Some points, each followed by its number:
[ 49 -31 -59  20 -35   8  14 -45 -69   0  37  51] 0
[ 30 -39  41 -40  23  24 -17 -12   1 -22   2 -16] 1
[ -66 -119   71  -84   70  -91  -45   43   27  -47  -42   87] 2
[ 53 -46  36 -23  34  48 -24 -22  35 -51 -23  -3] 3
[-63  31 -17  33   4 -64   1  52  56 -18 -73  56] 4
[ -4 -53  40 -40  25 -25 -19  12   4 -23 -14  12] 5
[-27  28  20   2   6 -11  -1  28  38  -8 -42 -20] 6
[ 12  21 -20  30  -7 -22   5  20  10  -3 -17  16] 7
[ 20   3   0   9   3  -7  -4   2  11 -17 -18  10] 8
[-49  17 -58   9 -35 -48  29 -11 -79  65  74  13] 9
[-44  54 -75  58 -38 -72  28  21 -33  46  26  41] 10
[-12 -36  69 -25  46 -57 -35  56  76 -71 -99  29] 11
[ -31  -25   72  -23   44  -84  -34   73   80  -68 -113   31] 12
[ -7  -2   0  -6  11  43  -4 -14   8  17  21  -7] 13
[-17 -85  52 -54  38 -93 -28  37   1 -48 -36  61] 14
[-127  -26  -26  -23   -4  -91   10   37  -22   41    7   58] 15
[ 17   2  14 -13   0  16  -5 -12  -8   1  11 -26] 16
[-30   3  41  -7  23 -64 -15  61  57 -41 -84  12] 17
[-46 -35 -30  -2   3 -71  -2  13 -21   5  14  67] 18
[ 10 -18  32 -36  25  99 -10 -44   6  15  40 -47] 19
[-58  65 -56  59 -19 -20  17  31  46  11 -41  37] 20
[ -73  -56  -27   -5   12 -119  -11   36  -16   -9   -4  109] 21
[ 43  37  63  -1  28  63 -18  13  83 -47 -77 -70] 22
[ -99   68 -108   29  -64   21   55  -53  -98  127  127  -26] 23
[-19  -1 -22  -9 -16 -30  15 -10 -51  32  49   0] 24
[  5  58 -67  52 -63  -3  41 -15 -56  46  36 -10] 25
[ 56 -66  48 -29  48  42 -35 -14  55 -73 -45  13] 26
[ 66  -8   5  -7  -7  70   1 -45 -25  -5  31 -39] 27
[ 83  40  -4  39  -6  84   3 -24  30 -17 -11 -55] 28
[-43  -5 -22   1 -10 -63  10  14 -26  20  12  31] 29
[  2 -68  57 -50  36 -29 -29  18  16 -39 -31  18] 30
[ 13  17  61  -7  30   2 -23  40  78 -53 -86 -28] 31
[ 14   8  67 -12  36  -8 -25  41  83 -58 -93 -20] 32
[ 0 -5  2 -8  3 -1 -1 -5 -4 -5  2 -1] 33
[-45 -66  65 -59  47 -13 -29  31  47 -41 -54  26] 34
[-54  36   5  11  -1 -74   2  54  33   1 -49  11] 35
[ 94  55   0  73  11  82 -14   9 109 -69 -85  -8] 36
[-35  -2  28  -9  17 -71 -13  46  35 -24 -58  19] 37
[-18 -18  -8 -16  -6 -45   6  -2 -42  17  25  12] 38
[  2  28 -29  72   4 -64  -9  59  74 -48 -88  85] 39
[-12  71 -47  60 -21  54  18 -10  40  16 -13 -10] 40
[-34  -4  32 -13  22 -71 -17  49  38 -27 -60  20] 41
[ 21  40 -29  43 -17   4  10   0   6   6   0  -2] 42
[ 12  22 -12  -5 -17  50  14 -36 -32  33  53 -49] 43
[ -61  -16  -27  -11  -19 -101   13   15  -63   37   32   48] 44
[ 36  -9  14 -17   1  40  -2 -28 -20   3  28 -39] 45
[-53  89 -39  43 -34 -25  27  19   1  50   2 -26] 46
[ 15 -41  32 -34  19 -15 -14  -7 -14 -19  -1   2] 47
[ -5  49 -56  22 -47  34  38 -48 -73  75  95 -47] 48
[-41 -11 -10 -26   7  33   2 -30 -29  37  55 -11] 49
[107  78 -14  53 -23 127  15 -46  26   2  18 -91] 50
[  6  20 -15   7 -25  63  16 -19 -31  56  71 -42] 51
[ -7  12 -13  19  -4 -25   3  19  10   0 -13  17] 52
[ -2 -37  15   1  21 -98 -21  56  35 -52 -67  74] 53
[ 65  -3  45 -15  14  75 -13 -27  22 -25  -5 -61] 54
[ 73 -59  82 -50  44  47 -33 -14  30 -63 -32 -30] 55
[ 70 -18  50 -24  20 107 -18 -27  20 -15  15 -63] 56
[ 10 -16   7 -17   0  -6   1 -14 -34  15  30 -12] 57
[-72 -53  40 -48  33 -39 -18  33  27 -17 -36  36] 58
[ 37 -67  68 -47  36  22 -30  15  28 -40 -25  -1] 59
[-108  100  -83   57  -58  -90   45   32  -35   88   29    5] 60
[ -3 -37  14 -25   9 -33  -6  -5 -26  -6   9  11] 61
[ -7  21 -30  35 -12 -56   7  30   1   4 -11  34] 62
[  8  39 -48  35 -47  -1  32 -15 -47  34  31 -11] 63
[ 23  10   6  11 -12  -7   2   9   6 -24 -34  -3] 64
[   9 -112   67  -62   51  -87  -41   33   15  -78  -61   74] 65
[ -84  -23  -42   -8  -20 -126   16   23  -72   49   48   62] 66
[ -63  -63    7  -35   12 -127  -10   40  -37   -2   -5   81] 67
[ -38    2  -26   25   -6 -109    2   47    4   -3  -26   68] 68
[ -88  -48  -27   -8    8 -114   -7   36  -18    3    1   98] 69
[-32  36 -87  47 -39   6  34 -34 -47  68  78  11] 70
[ -9  -2   9 -23   7  83   0 -45 -11  36  61 -42] 71
[  6  33 -34   9 -31  32  26 -38 -57  49  72 -47] 72
[ 16 -31  42 -31  24 -12 -18   9  13 -30 -24  -5] 73
[-37  60 -80  91 -26 -83  19  59  35   2 -52  89] 74
[ 35  64  16  26  -6  59   4   2  40  -2 -27 -61] 75
[ 64  55 -33  45 -44  74  27 -36 -25  12  19 -59] 76
[-56 -26  10 -28  16 -25 -10   8  -2  14  11  20] 77
[ 17 -85  70 -54  46 -62 -36  29  24 -70 -60  42] 78
[ -86  -57  -10  -29    3 -127   -2   44  -53   13    6   95] 79
[ 16   8   9  -5  -3  16   3 -11 -14   7  11 -30] 80
[-41  93 -57  44 -49  -2  40  -5 -27  71  38 -41] 81
[ -4  63   9  22  -1  20   3  19  40   3 -33 -51] 82
[ 86   8  27 -15   0 124  -2 -58  -4  -2  31 -90] 83
[ -6  30 -44  12 -41  12  30 -34 -67  61  73 -30] 84
[-29  -4  -7 -11   2  18   3 -19 -17  33  39  -7] 85
[-27 -74  32 -63  35 -53 -24 -10 -24 -32 -24  54] 86
[-43  -7 -33  -9 -21 -54  17  -9 -62  43  49  20] 87
[-64  25 -53   1 -27  33  24 -39 -61  90 102 -23] 88
[  5  24 -21   9 -29  67  18 -20 -37  58  75 -40] 89
[ 23 -18  34 -38  21 116 -11 -50  10   9  42 -61] 90
[-59  18  -1   6   0 -85   2  46  10   5 -31  26] 91
[ 30 -56  50 -25  45   7 -33  15  58 -69 -59  21] 92
[-38 -75  37 -52  33 -26 -24  23   8 -13  -4  45] 93
[ -3   0  48  -8  29 -41 -23  48  61 -49 -82   9] 94
[ 18  24 -24   5 -24  42  20 -38 -48  39  63 -51] 95
[ -8  77 -75  64 -48 -12  36   0 -28  50  42  -3] 96
[-26 -21 -13 -32  -2  -4   5 -40 -56  16  33  14] 97
[ 18 -13   9 -11   4   0  -2  -3 -13  -3   8  -7] 98
[-30  -7  -8 -19   0  29   5 -30 -29  42  55 -17] 99
[-21 -64  50 -57  39  18 -28  -5  19 -21   2   8] 100
[ -4   5 -11  -2 -19  28  12  -9 -33  45  57 -21] 101
[ 20  22  -3   2 -11  37  11 -24 -21  19  30 -44] 102
[ 18  57 -45  82 -13 -20   4  37  66 -29 -69  52] 103
[-16  54 -64  76 -27 -36  19  35  22   9 -22  54] 104
[   1  116 -106  120  -55   11   42    9   20   35   -2   20] 105
[ 23 -86  74 -56  50 -63 -41  35  30 -69 -66  47] 106
[ 22   9  10  -4  -3  25   3 -15 -12   6  12 -36] 107
[-41  28 -46  16 -20  25  17 -21 -27  58  59  -7] 108
[ 99 -34  71 -38  31 106 -25 -42  26 -50  -9 -70] 109
[ 17  16   6  19   4 -19  -5  21  32 -23 -37   8] 110
[ 35 -29  34 -31  18  16 -12 -17  -8 -20   3 -17] 111
[ 25   4  -4  10 -14  -6   4   0 -14 -13 -12  -2] 112
[-30  10  41  -7  24 -62 -17  56  56 -36 -80  12] 113
[ 54 -25  42 -32  17  45 -14 -23   0 -23   5 -40] 114
[-17 -12  -5  16   7 -94  -4  49  19 -29 -43  68] 115
[ 127   37   30   -2   -7  127    4  -93    1    4   53 -127] 116
[-19 -19   4 -22   1 -21   1  -2 -24   9  15   4] 117
[ 44 -32  49 -34  26  56 -16 -20  16 -30  -8 -39] 118
[ 15  34 -31  36 -31 -25  16  18 -29  23   5  19] 119
[ 24  22 -10  25  -3 -18   2  20  19 -12 -24  13] 120
[ -2 -56  73 -55  48  51 -31   3  53 -45 -38 -15] 121
[  3 -88  75 -59  45 -30 -39  44  31 -48 -39  44] 122
New points follow, each followed by the number of its nearest point above, looking only along the 3 directions in which the numbered points spread most.
[-24 -15 -14 -15  -8 -49   8  -3 -45  23  33  15] 38
[-16  34 -53  36 -25  15  23 -22 -19  40  43  -4] 63
[ 23 -59  62 -51  34   1 -27   6  20 -45 -28   0] 59
[ 76  29   5  26  -4  88   1 -23  25 -12  -1 -56] 28
[ 26  22  45  11  26   9 -21  38  83 -56 -87 -16] 31
[ 14  14 -19  -1 -16  22  13 -29 -47  33  54 -35] 101
[ 62  -3  43 -19  16  70 -13 -27  18 -24  -4 -60] 54
[-24 -23  -6 -19  -3 -56   3   1 -41  15  25  21] 38
[-25 -37   5 -28   3 -66  -3   9 -32   5  10  27] 77
[-28   2 -61  25 -19 -12  15 -15 -29  32  45  31] 24
[-122    0  -39  -13  -16  -61   19   20  -33   58   33   36] 44
[-53 115 -89  90 -47  30  39  -3  24  52   0  -4] 105
[ 14  50 -33  69  -3  -4   2  35  73 -35 -74  42] 103
[-55 -34  18 -33  23 -36 -12  14   4  10   5  27] 77
[ 27 -73 -22  -4  -2 -39  -6  -9 -38 -33  -4  82] 77
[ -50    8  -41   32  -13 -119    7   49  -11   11  -17   74] 68
[ 14   3  -9 -23  -7  66  10 -69 -46  20  43 -34] 71
[-20 -40   9 -29   7 -60  -5  10 -31   0   9  27] 77
[-22 -39  15 -26  15 -10 -12  11   2   0   7  26] 61
[  -6  -36   77  -31   47  -61  -36   57   71  -73 -102   19] 11
[ -46  -26   34   -2   43  -60  -29   64   88  -67 -111   70] 12
[ 11  -1  -2  12  -9 -37  -2  31  -9   6  -9  35] 52
[  1  31 -20  30 -11 -26   9  20  14   1 -19   6] 7
[ 84 -68 -17  -2 -10  30  -6 -42 -36 -43  -2  49] 111
[-59 125 -98  96 -55  36  43  -5  11  61  13  -6] 105
[-35 -17 -37   6  -4 -21   5  -8 -20  21  33  35] 38
[ 14 -54  41 -42  25 -27 -19   6  -6 -30 -11  12] 5
[ 45 -24  38 -31  19  61 -13 -32   1 -15  12 -44] 114
[ 40 -41  46 -39  25  16 -19 -10   3 -31  -8 -19] 1
[-36 -42  24 -30  18 -86 -15  32  -9 -18 -23  41] 58
[-36 -43 -20  -3  12 -58  -6  10   2 -11  -3  72] 18
[-38  -1 -34  -2 -25 -54  21  -6 -62  47  53  12] 87
[-85 -53   4 -44  20 -61  -9  13 -20  20  26  54] 18
[ 56 -48  29 -16  35  58 -26 -21  46 -52 -26   6] 3
[-32  36 -55  40 -28 -59  21  13 -30  35  24  31] 10
[-54  26 -20  -6 -17  53  19 -19 -11  48  43 -33] 101
[ -87  -59  -10  -34    5 -127   -4   37  -55   11    4   95] 79
[-47  91 -38  43 -33 -13  26  15   3  49   2 -33] 46
[ 26  39 -27  35 -19  23  13 -13  -5  14  17 -19] 42
[ -2  78 -26  36 -25  43  21  -9  11  32  11 -57] 40
[ 21 -13  35   2  25 -36 -22  36  50 -53 -64  24] 94
[-85 -79  50 -60  42 -75 -30  47  33 -35 -53  58] 14
[ 97  63  -7  47 -12 119   8 -34  32 -11   5 -77] 50
[ -54  -64   19  -10   32 -127  -31   91   28  -55  -88  127] 53
[ 22 -40  30 -28  13 -11 -14  -7  -6 -19   2  -4] 47
[ 10  27 -26  36 -14 -28   9  15   7  -2 -10  19] 7
[ -6   5 -21  -6 -21  -8  10 -18 -49  35  46  -9] 0
[-15 -38  12 -28   7 -57  -6   7 -30  -2  10  25] 77
[-23  64 -80  48 -54   1  39 -25 -62  77  77 -18] 70
[-36  90 -58  72 -28  33  23   4  46  23 -27   2] 40
[ 24 -27  28 -26   8  10  -9 -12 -10 -14   9 -18] 111
[  63   92   23   34   -9  127    9  -22   56   -3  -18 -119] 50
[  2  22  52  -3  20  -5 -14  36  68 -42 -75 -26] 31
[-102  -31   -7  -25    3  -60    1   25  -14   27   12   45] 18
[-23 -20  12 -36  17  42  -6 -26  -9  25  43 -14] 57
[ 52  45 -29  40 -34  49  21 -23 -15   6   8 -40] 76
[-30  16  -5  -8 -11  55  10 -22  -9  32  35 -41] 102
[  1   3  -8  13   1 -20  -1  18   8  -3 -12  20] 52
[-39 -47  37 -41  33 -22 -21  15  15 -14 -10  22] 5
[ 61  15   7  -5 -10  88   7 -50 -25  12  46 -71] 27
[ -98  127 -126  101  -65  -17   55    7  -11   84   27   20] 60
[ 78  14  28  -7   0 127  -7 -48  13  13  45 -96] 83
[  0 -48  30 -37  18 -42 -15   8 -14 -19  -7  16] 5
[ 35  28 -12  31  -9  14   1   3  21 -14 -15  -4] 82
[ 99  58   0  36 -14 127   8 -42  25   0  19 -86] 50
[ -64   -9   35  -11   25 -121  -17   79   49  -36  -90   51] 53
[-21  77 -32  35 -32  14  28   1  -5  44  16 -47] 63
[-49 -58  42 -48  35 -32 -22  25  22 -26 -35  32] 58
[ 34  24 -15  16 -13  47   9 -24 -15  11  24 -33] 102
[ -9  64 -78  66 -60 -22  39   0 -41  44  23  12] 96
[ 18  47 -36  42 -34 -16  20  15 -33  35  16  14] 119
[ 41  14   4  41  18  19 -16  26  78 -53 -70  29] 31
[ -7  50  19  15   1   9   1  25  44  -8 -42 -40] 82
[ 24 -32  43 -43  32  75 -19 -35  13 -10  20 -38] 114
[ 23 -12   2   3  -9 -22  -1  10  -9 -23 -25  13] 8
[-57  42  -7  27  -2 -60   3  50  33   1 -47  21] 35
